A single turn carries every row of the set below to another of its rows. Some are shown first; where does it send the rows asked next?
Zinus: |  .16 |  .20 | -.16 |  .25 | -.22 |  .30 | -.28 | -.01 | -.10 |  .19 |  .15 |  .05 | -.07 | -.03 |  .05 |
matum: | -.19 |  .08 |  .23 | -.04 |  .14 |  .22 | -.09 | -.12 | -.08 | -.10 | -.08 |  .22 |  .06 |  .07 |  .24 |
zizad: | -.08 |  .19 | -.14 |  .12 |  .29 |  .07 |  .11 | -.32 | -.14 |  .16 |  .11 |  .00 |  .15 |  .02 | -.02 |
Nat: | -.15 |  .10 | -.25 |  .15 |  .27 |  .11 |  .10 | -.28 | -.03 |  .20 |  .01 |  .03 |  .18 |  .04 |  .04 |
Fumig: |  .00 |  .17 | -.22 | -.04 |  .10 |  .18 |  .03 | -.15 |  .07 |  .13 |  .37 |  .14 | -.03 | -.19 |  .09 |
razed: | -.23 |  .11 |  .14 |  .43 |  .05 |  .23 | -.07 |  .03 | -.28 |  .38 |  .00 |  .20 | -.01 |  .20 |  .10 |
bezo: |  .12 |  .00 | -.03 |  .00 |  .08 |  .27 |  .16 | -.11 | -.09 |  .05 |  .08 |  .14 | -.11 |  .15 |  .40 |
muvig: |  .11 |  .20 | -.10 |  .23 | -.21 |  .35 | -.29 |  .01 | -.11 |  .21 |  .08 |  .09 | -.13 | -.07 | -.01 |
fime: | -.16 |  .02 |  .11 | -.01 |  .12 |  .16 | -.07 | -.13 | -.03 | -.11 | -.02 |  .18 |  .16 |  .14 |  .33 |
Fizo: |  .15 |  .22 | -.11 |  .23 | -.21 |  .31 | -.28 | -.01 | -.13 |  .19 |  .14 |  .06 | -.10 | -.05 |  .01 |
Tif: | -.32 |  .14 | -.02 |  .36 |  .29 |  .38 | -.13 |  .00 |  .08 |  .07 |  .27 | -.06 | -.11 |  .19 |  .07 |
Mel: | -.17 |  .17 |  .18 |  .42 |  .05 |  .19 | -.05 |  .00 | -.35 |  .34 |  .10 |  .16 | -.01 |  .20 |  .09 |
guv: | -.15 | -.01 |  .15 |  .35 |  .06 |  .21 | -.12 | -.12 |  .24 |  .24 |  .11 |  .27 |  .05 | -.16 |  .36 |
zef: | -.06 |  .16 |  .39 |  .29 |  .10 |  .18 | -.10 | -.16 |  .04 |  .19 |  .22 |  .23 | -.05 | -.24 |  .22 |
sonun: | -.01 | -.02 |  .09 |  .54 | -.01 |  .27 | -.19 | -.01 |  .06 |  .20 |  .02 |  .09 | -.11 | -.06 | -.15 |
rufa: |  .11 | -.03 | -.04 |  .56 | -.03 |  .14 | -.15 | -.07 |  .07 |  .16 |  .21 | -.01 |  .04 |  .06 | -.03 |
kisun: | -.12 |  .08 |  .17 | -.03 |  .13 |  .13 | -.06 | -.16 | -.09 | -.13 |  .05 |  .16 |  .15 |  .13 |  .31 |
Gurut: |  .07 |  .07 |  .18 |  .52 |  .01 |  .22 | -.17 | -.06 | -.04 |  .16 |  .14 |  .04 | -.12 | -.06 | -.18 |
Posu: |  .01 | -.08 | -.04 |  .56 | -.03 |  .23 | -.18 | -.02 |  .14 |  .21 |  .06 |  .06 | -.01 |  .02 | -.05 |
geru: | -.16 |  .09 |  .02 |  .45 |  .03 |  .15 | -.05 |  .00 | -.25 |  .35 |  .12 |  .15 |  .10 |  .28 |  .20 |
Vun: | -.10 |  .18 | -.09 | -.06 |  .13 |  .30 | -.01 | -.10 |  .05 |  .17 |  .20 |  .22 | -.18 | -.29 | -.02 |
Rigiz: |  .10 |  .17 | -.15 |  .25 | -.22 |  .35 | -.29 |  .02 | -.07 |  .22 |  .06 |  .10 | -.11 | -.06 |  .02 |
nuv: | -.02 |  .23 | -.09 | -.07 |  .13 |  .22 |  .02 | -.14 |  .00 |  .13 |  .34 |  .16 | -.12 | -.25 |  .00 |
sato: |  .02 |  .14 |  .29 |  .31 |  .08 |  .09 | -.08 | -.20 |  .06 |  .16 |  .36 |  .17 |  .06 | -.15 |  .31 |
paka: |  .02 |  .00 |  .06 | -.01 |  .09 |  .38 |  .12 | -.06 | -.08 |  .09 | -.09 |  .22 | -.23 |  .07 |  .31 |
Bul: |  .05 | -.05 | -.05 |  .01 |  .08 |  .34 |  .13 | -.07 | -.03 |  .08 | -.03 |  .19 | -.14 |  .12 |  .39 |
lezu: | -.22 |  .17 | -.05 |  .12 |  .31 |  .21 |  .07 | -.25 | -.11 |  .22 | -.12 |  .10 |  .00 | -.09 | -.12 |
Leb: | -.08 |  .08 | -.30 | -.02 |  .09 |  .23 |  .00 | -.11 |  .16 |  .17 |  .26 |  .18 | -.03 | -.18 |  .12 |
Geri: | -.12 |  .24 | -.01 |  .10 |  .32 |  .13 |  .09 | -.30 | -.19 |  .17 |  .03 |  .04 |  .04 | -.06 | -.11 |
sas: |  .14 |  .06 |  .10 |  .52 | -.01 |  .14 | -.15 | -.09 | -.04 |  .13 |  .26 | -.01 | -.02 |  .01 | -.11 |
Rogi: | -.13 |  .15 |  .11 |  .43 |  .04 |  .14 | -.04 | -.02 | -.33 |  .33 |  .17 |  .13 |  .07 |  .25 |  .15 |
Kagu: | -.21 |  .02 |  .14 | -.02 |  .12 |  .21 | -.09 | -.11 | -.02 | -.09 | -.10 |  .22 |  .11 |  .10 |  .29 |
vod: | -.16 |  .06 |  .31 |  .32 |  .10 |  .25 | -.13 | -.11 |  .16 |  .24 |  .08 |  .29 | -.06 | -.24 |  .24 |
dol: | -.14 |  .09 | -.21 | -.04 |  .11 |  .30 | -.01 | -.08 |  .16 |  .20 |  .15 |  .23 | -.12 | -.25 |  .05 |
beb: | -.29 |  .16 | -.02 |  .36 |  .28 |  .35 | -.13 | -.01 |  .06 |  .06 |  .32 | -.08 | -.10 |  .20 |  .08 |
faz: | -.23 |  .06 |  .04 |  .45 |  .03 |  .21 | -.06 |  .03 | -.23 |  .38 |  .01 |  .19 |  .05 |  .24 |  .17 |
nipa: |  .14 |  .08 |  .08 | -.03 |  .09 |  .27 |  .16 | -.12 | -.17 |  .03 |  .10 |  .14 | -.17 |  .11 |  .33 |
mapi: |  .12 |  .16 | -.19 |  .25 | -.22 |  .32 | -.29 |  .01 | -.06 |  .21 |  .10 |  .07 | -.07 | -.03 |  .06 |
Tok: | -.33 |  .16 |  .02 |  .35 |  .29 |  .39 | -.14 |  .00 |  .06 |  .07 |  .26 | -.05 | -.15 |  .16 |  .04 |
num: | -.30 |  .19 |  .05 |  .34 |  .29 |  .37 | -.13 | -.01 |  .03 |  .05 |  .30 | -.06 | -.15 |  .16 |  .04 |
kota: | -.04 |  .03 |  .13 |  .34 |  .06 |  .11 | -.09 | -.17 |  .19 |  .20 |  .28 |  .19 |  .13 | -.11 |  .40 |
Ligim: | -.29 |  .19 |  .02 |  .34 |  .29 |  .35 | -.12 | -.02 |  .03 |  .04 |  .33 | -.08 | -.12 |  .18 |  .06 |
vik: |  .08 |  .07 |  .13 | -.03 |  .11 |  .34 |  .14 | -.10 | -.16 |  .05 |  .00 |  .19 | -.24 |  .06 |  .28 |
vimit: | -.14 |  .11 |  .25 | -.04 |  .14 |  .17 | -.07 | -.15 | -.13 | -.13 |  .01 |  .18 |  .09 |  .08 |  .25 |
Pusof: | -.23 |  .08 | -.20 |  .14 |  .28 |  .20 |  .06 | -.24 |  .00 |  .24 | -.14 |  .09 |  .09 | -.02 | -.02 |

Posu turns into Gurut
razed turns into Rogi
Where do these go?
lezu turns into zizad
Zinus turns into Rigiz
vimit turns into fime
dol turns into nuv
vod turns into sato
paka turns into nipa
Tif turns into num

